In the rows, zero is written as 128.
Y: 4 groups of rows, each row roughly a mix of its group's hidden directions:
Y (107 x 10):
[[141 122 156 151 144  86 100 116 121 168]
 [132 128 172 134 128 144 160  87 111 157]
 [126  98 128 153 134 180 163 121 142 149]
 [122 125  82 140 102 102 148 165 136 104]
 [151 129 134 141  98 170 140 104 110 169]
 [135 123 166 110 132 159 136  98 128 176]
 [121 129 107 163 114 149  92  83 113 112]
 [112 122  70 142 107 155 146 101 118 130]
 [163 144 104 127 113 123 122 123 165  79]
 [137 120 142 152 157 160 156 119 164 162]
 [131 109 131  67 114 111 166 139 131 126]
 [ 90 128 119 151 127 116 180 134 136 162]
 [106 140 154 131 142 128 154 101 123 184]
 [ 94 123 127 133 114 167 172 149 100 128]
 [114 158 144 145 187 140 136 102 119 131]
 [ 93 134  91 141 137 125 106 173 154 131]
 [106 139 139 141 120  62 140 137 103 130]
 [117 122 121 136  96  65 140 132 103 120]
 [138 127 155 152 163 168 144 103 138 158]
 [101 137 162 139 154 163 119 113 132 170]
 [121 156 131 116 162  93  95 104  97 122]
 [115 163 141 106 135  92 106 108  98  98]
 [144 124 133 140  83 152 165 128  96 102]
 [127 131  89 125 131 116  84 166 150 102]
 [140 146 155 145 146 118  96 175 102 112]
 [171 133 156 132 132 104 111 161 156 154]
 [111 146  81 137 137 165 158 141 105 113]
 [103 136 132 168 117 122 170 122 143 169]
 [154 116 143 103 129 187 119 105 143 137]
 [118 128 165 141 118 164 166 105 102 149]
 [146  96 144 102  85  98 116 134 157 140]
 [139 145 110 121  81 121 160 130 160 161]
 [129 102 118 147 173 134 139 145 172 153]
 [152 144 187 135 136 145 131 141 161 116]
 [ 82 121 117 126 133 139 177 107 134 100]
 [149 147 124 109  92  88 112 162 153 127]
 [133 114  96  99 100 120 150 166  93 120]
 [140 144 153 131  91 153 169 127 164 136]
 [135 131  93 128 131 148 111 138 140  65]
 [109 114 104 118 114 115 189 145 107 117]
 [129 129 103 106 113 140 160 185 120 113]
 [141 142 170 142 138 159  87 101 134 148]
 [119 104  94 119  96 128 124 123 102  78]
 [124 119 129 139 142 109 116  63 110 154]
 [159 174 159 113  93 111 120 127 142 138]
 [131 131  92 134 109 140 148 189 117 126]
 [168 146 117 134 115  96 118 144 164  93]
 [ 83 137 107 155 139  87 143 146 105 130]
 [133 115 112 133 113 130 160 155 185 147]
 [151 149 135 129 120 119 148 137 183 165]
 [132 151 145 141 134 151 117 185 146  99]
 [154 137 119 152 127 101 137 146 168 173]
 [141 135 141 113 151 149  62 127 134 118]
 [137 159 116 103 109  74  98 138 123 125]
 [112 133 132 135 143 147 118  57 133 117]
 [116 107 115 129  84  85 148 113  98 135]
 [122 138 174 147 133 164 131  98 124 164]
 [158 134 178 120 150 128 101 156 141 148]
 [135 103 137  87 120  93 156 108 141 160]
 [103  99 126 126 108 149 132 137  96  76]
 [159 148 115 128  99  94 135 111 157  90]
 [150 140 174 149 121 161 104  96 127 142]
 [142 142 171 159 115 167 113 102 127 145]
 [131 104 114  82 105 113 171 136 144 145]
 [134 135 151 147 176 154 130  93 123 158]
 [118 133 126 141 185 136 130  88 118 157]
 [106 169 157 138 145  91 152 106 130 144]
 [130 127 165 117 135 119  87  87 108 100]
 [118 114 142  87 142 164 144 128  85 110]
 [115 131 101 120 160  96  88 146 162 135]
 [104 151 112 116 173  84 120 105 128 127]
 [100 117  73 115 130  89 137 141 144 129]
 [111 143  91 130 157 142 176 130 101 143]
 [135 118 116 136 184 103 100 144 150 150]
 [102 126  84 143 114 101 159 163 142 127]
 [129 137 145 164 151 124 128 127 175 169]
 [126 132 137 149 147 115  94  77  91 130]
 [167 127 101 123 108 134 113 133 159  81]
 [138  82  91 123 107 160 110 150 118 117]
 [171 125 120 139 122 135  99 136 124 183]
 [119 155 107 147 132  84 127 147 134  82]
 [163 116 157 136  88 157 123 162 142 125]
 [123  95 114 150 125 178 149 109 107 152]
 [128 150 154 155 136 154  89 147 140  90]
 [136 119 131 141 160 145  94 104  78 146]
 [130 116 111 105 107 150 145 153  92  83]
 [102 145 117 152 167 112 114 174 123 109]
 [121 133  92 150 111 160 152 158 166 135]
 [118 164 146 153 177 154 137 144 147 123]
 [146 127  91 125 117 171 140  99 165 121]
 [160 150 160 129 136 124 136 116 166 172]
 [124 155 128 143 154 150 152 184 144 125]
 [125 131 157 101 142 152 101 127 105  77]
 [108  96 135 134 107 168 142 131 102  86]
 [114 118 109 141  99  70 135 142 102 113]
 [143 110 162 105 135  79 129 120 134 165]
 [167 128 171 120 121 147 118  86 107 122]
 [131 140 166 126 125 149  99 142 161  85]
 [106 102 105 131 101 158 141 112  81 115]
 [ 87 124 108 125 137 144 123 127  93  79]
 [109 125  98  98 137 141 174  92 112 127]
 [133 137 101 147 103  68 138 139 134 108]
 [114 146 145 142 176 132 131  76 130 141]
 [ 94 108 151 116 148 162 122 127  87 153]
 [133 110 114  71 154 116 118 135 108  98]
 [122 103 103 139  94  79 130 150 102 122]
 [114 139 139 169  94 175 147 140 118 132]]

the four rows of each list that fit no group, in list order (the others fit one group, some only roughly):
- z843: [127 139 129 169 149 130 103 136 127  71]
- z724: [169 155 142 126 137 106  91 131 134 167]
- z394: [117 116 138 161 164 161 167 133 113 150]
- z706: [159 153 139 134 155 115 104 111 132 179]
- z968: [168 123 131 112 146 120  90 132 156  88]
- z447: [ 80 113 105 138 126 124 153 107  94 156]
- z936: [142 122 114  86 159 112  81 135 134 106]
- z818: [143 138 117 108  77 103  98 142 101 113]
- z761: [130 159 150 127 145 144 152  91 158 164]
- z528: [ 93 113  80 116  99 113 141 121 103 113]
- z415: [146 132 137 169 141  97 102 153 116 166]
- z294: [123 134  79 147 116 183 118 133 122 133]

z843, z394, z968, z294
- z743: [142 101  69 147 116 142 128 152 149 123]
- z934: [ 95 101  97 116 113 116 134 156 123  84]
- z368: [102 120 105  90 167 133 102 160 125 116]
- z277: [142 110 107  99 134  74 163 121 121 123]
- z436: [ 97  87  99 130 125 121 174 143 121 141]
- z771: [144 145 164 141 184 129 115 115 145 146]
- z883: [100 101  85 135 134 155 117 152 101 105]
- z454: [119 117 142 116 109 139 104  70 150 102]
- z902: [136 122 186 149 123 145 127 120 160 157]
- z176: [117 130  96 132 183 106 127 117 148 159]
- z549: [117 158 153 155 122 102 169 100 132 152]
- z925: [ 84 156 111 141 152 113 143 152 131 164]
- z869: [122  82 112 129 116 155 129 137 115 179]
- z731: [100 116  90 121 172  93 113 134 133 112]

z436, z902, z549, z925
- z261: [102 103 137 152 102 107 135 126  74 118]
- z591: [ 90 118 129 127 181 124 132 101 110 100]
- z710: [160  94 118 125  83 121 139 110 137 163]
- z726: [140 110 138 103 105  96 148 169 153 154]
- z161: [138 126 128 118  90 129  95 132  74 107]
- z759: [120 125 117 170 112 181 149 119 121 152]
- z213: [115 129 167 123 123  71 135 137  99 143]
- z832: [140 124 153 118 147  92 151  83 133 159]
- z276: [138 124 145 172 120 116  74 111 141 140]
- z875: [163 122  86 124  83 131 136 145 152 139]
- z251: [115 128 180 130 148 163 147 115  96 119]
- z657: [100 142 142 133 179 169 131 119 127 151]

z261, z759, z875, z251
- z318: [142 150 139 136 125  74 114 155 140  92]
- z197: [118 129 144 132 160 119 141  70 143 159]
- z202: [142 156 129 122 156 160 113 122 154  79]
- z767: [137 120 163 132 170 160 127 137 167 144]
- z737: [139 111 145 103  95 106  86 136 113  93]
- z152: [125  96  97  97  82 142 151 129 148 127]
- z967: [169 152 151 134  97 140 134 130 152 168]
- z741: [ 97 163 142 112 154  89 134 151 152 116]
- z852: [ 94 125 134 128 130 149 139  94  84  92]
- z568: [107 158 114 101 123  77 144 124 157 117]
- z297: [ 95 120 133 146 112  95 179 130 101 131]
- z339: [124 172 140 153 150  89 145 129 152 151]
- z670: [ 83 112  99 130 165  95 137 126 132 151]
- z435: [119 143 165 147 142 150  91  98 148 100]

z767, z741, z297, z670
- z963: [157 155 150  87 161 141 111 149 146 129]
- z995: [126 135 103 105 131 115 147 180 126  87]
- z842: [139 120 149 123 120 109 117 179 166  98]
- z16: [ 98 128 110 126 119 173 125 172 109 106]
- z550: [142 114 120 136  96 155 143 181 145 151]
- z518: [115 156 116 116 121  99 170 119 174 139]
- z854: [143 138  88 142 106 130 163 102 165 143]
- z653: [119 133  86 144  95 100 162 102 135 144]
- z76: [ 91 125  93 108  95 120 143 126 108  90]
- z62: [109 130 119 166 114 127 167 164 156 148]
- z960: [132 126 175  82 132 126 125 139 148  93]
- z298: [131 112  82 124  96 143 136 107 129  83]

z963, z995, z550, z62
- z491: [136 100 137  77  97 104 121 114 106 110]
- z985: [158 136 150  96 134 104 145  80 149 135]
- z702: [114 101  83 133  86 107 147 117 109 120]
- z545: [130 102 138 108 124 151 158  79  98 140]
- z978: [146 118  74 147 129 139 120 165 157 127]
- z921: [113 117 109  77 117 137 174 122 117 109]
- z748: [171 145 159 128  92 143 123 146 151 152]
- z13: [119  99  93 135 112 119 156  75 117 131]
- z221: [176 146 133 133  96 127 107 140 146 167]
- z888: [118 127 150 110 145 168 114  85  97 145]

z985, z545, z13, z888
- z986: [125 150 131 170 172 119 117 112 100 154]
- z481: [111 137  93 155 134  98 110 149 171 144]
- z87: [156 108 114 108 127  97  84 149 104 107]
- z227: [153 167 167 130 140  90 115 137 151 118]
- z380: [130 137 136 178  90 134 168 128 135 145]
- z360: [136 140 127 177  93 109 159 119 148 149]
- z52: [163 142 104 129 117 145  84 161 134 104]
- z899: [114 119 146  79 173 145 128 112 104 128]
- z542: [ 89 107 114 120 118 129 179 156 148 123]
- z987: [146 123 166 138  97 170 117 122  92 126]
- z299: [148 154 108 143 160 163 125 134 175 131]
- z279: [ 96 100 154 138 133 147 158  96 101 105]

z87, z52, z542, z279
- z579: [114 115  93 117  90 136 133 110  77 128]
- z796: [120 149 173 129 180 124 117 104 134 113]
- z790: [155 137 151 174 137 159  98 124 136 152]
- z838: [125 144 138 148 119 163  84 119 137  84]
- z793: [124 143 153 161 173 119 117  97 131 159]
- z964: [146 115 114  90 120  90  89 111 135 103]
- z970: [117 146 127 107 152 150 177 162 152 121]
- z137: [ 86 157 128 130 162 158 148  96 124 125]
- z164: [143 148 135 169 162 124  83 132 130 104]
- z691: [104 132 121 131 152  90 117 121  71 125]
- z823: [138 109 134 147  85 121 104 118 177 148]
- z627: [ 92 114 115 144 142 143 146 127 114 185]
- z100: [122 120 171 146 180 144 137 134 152 113]
- z179: [145 104 161 101 103  95 127 167 146 134]

z790, z964, z164, z691
- z290: [141 123 110 151 131 159 114 167 129  79]
- z585: [149 121 147 152 123 125 132 151  95 183]
- z637: [121 129 122 173 146 115 109  83 126 162]
- z886: [129 141 157 145 128 142  76 108 137  89]
- z249: [144 120 151 122 117 107 134 168 178 151]
- z719: [130 150  98  99 119 129 181 115 147 151]
- z523: [121 131 173  97 132 162 129  87 114 137]
- z924: [177 137 157 117 145 163 112 114 129 101]
- z859: [144 108  92 134  93 110 122 164  94 138]
- z171: [128 154 151 179 160 140  96 131 141 132]

z290, z585, z719, z924
- z224: [160 143 165 118 118 116  84 145 111 103]
- z736: [175 130 154 133  95 162 119 144 113 108]
- z920: [102  97 121 137 112 101 115 154  78 120]
- z611: [ 96 106 132 117 105 118 142 107  71 124]
- z981: [140 128 178 139 146 160 104 124 101 101]
- z593: [118 107 126 101 138 106 187 116 104 135]
- z172: [124 133  89 133 119 137 126 150  72 101]
- z348: [112 121 121 128 120 123 195 157 118 145]
- z77: [128 121 134 109  89 110 178 163 125 123]
- z400: [132 122  97 154 147 144 130 155 157 175]
- z733: [133 148 128 185 145 121 119 159 134 161]
- z990: [156 133 141 162  89 148 136 110 148 164]
- z877: [123 138 171  92 150 133 146 147 161 102]
- z144: [131 105 156  79 113 110 132  91 149 121]
- z351: [119 127 125 110 156 123 175  94 149 161]

z736, z348, z77, z990
- z742: [125 119 143 109 176 137  81 139 153 121]
- z500: [ 95 140 126 160 143 122 134 131 163 176]
- z136: [133 130 165 107 156 168  91 112 112 127]
- z648: [130 142 132 125 164 107 128 143  65 127]
- z496: [114  91 119  98 134 117 179 123 140 154]
- z917: [118 138 167 151 109 118 130 116 109 182]
- z446: [122 116  99  83 157 111 101 152 127 103]
- z997: [121 167 141 123 155 105 148 100 167 146]
- z482: [105 151 113 145 159 163 134  83 114 112]
- z341: [126 119  77 148  97 134 140 156  95 136]
- z872: [136 135 101 145  85  88 127 153 123  98]
- z711: [115 112 115 101 126 123 142  61 116 131]
- z253: [153 100 116 145  94 169 133 134 115 164]

z742, z496, z917, z872
- z96: [146 127 127 135 110 107 124  60 126 146]
- z942: [164 134 116 128 135 175 110 125 166 103]
- z109: [104 141 120 148 129 167  84 164 138 121]
- z575: [122 113 160 131 109 150 131 137 107 187]
- z278: [114 116 157 106 101 112 149  92 100 158]
- z851: [120 115 152 103 149 118 173  96 106 151]
- z255: [128  97 148 107 129 146  94 153  91  98]
- z252: [126 105 123 115 105 122 151 116 184 159]
- z301: [135 132 119 108 113 140 121 107 125  60]
- z11: [139 133 169 127  98  78 112 133 148 143]
- z948: [141 113 113  98 138  70 156 108 129 128]
- z336: [133 115 151 106 148 106 170  86 113 145]
- z219: [156 122  94 125 105 169 159 156 126 143]
- z439: [140 134 123 169  74 138 159 135 122 116]
- z805: [118 124 101 124 144 127 183 120 142 170]

z96, z575, z11, z219
- z506: [145 114 136 137 108 180 125 106  90 150]
- z61: [161 115 133  90 118 134 129 118  93  85]
- z645: [ 99 134 130 165 127 164  92 103 104 118]
- z632: [124 135 176 138 156 163 150  94 126 127]
- z306: [157 141 116  96 118 101  76 136 147 129]
- z873: [158 142 140 120  68 124 105 151 117 131]
- z85: [120 155 140 141 149 144 105 151  89  87]
- z977: [116 140 138 110 152 181 116 165 151 125]
- z820: [141 106 122 110 123  80 149 142 106 169]
- z791: [138 134 106 100 143 119  70 129 112 101]
- z406: [167 167 168 133 106 127 120 130 152 145]
- z620: [120 141 176 129 119 161 147 108 114  89]

z645, z306, z977, z791
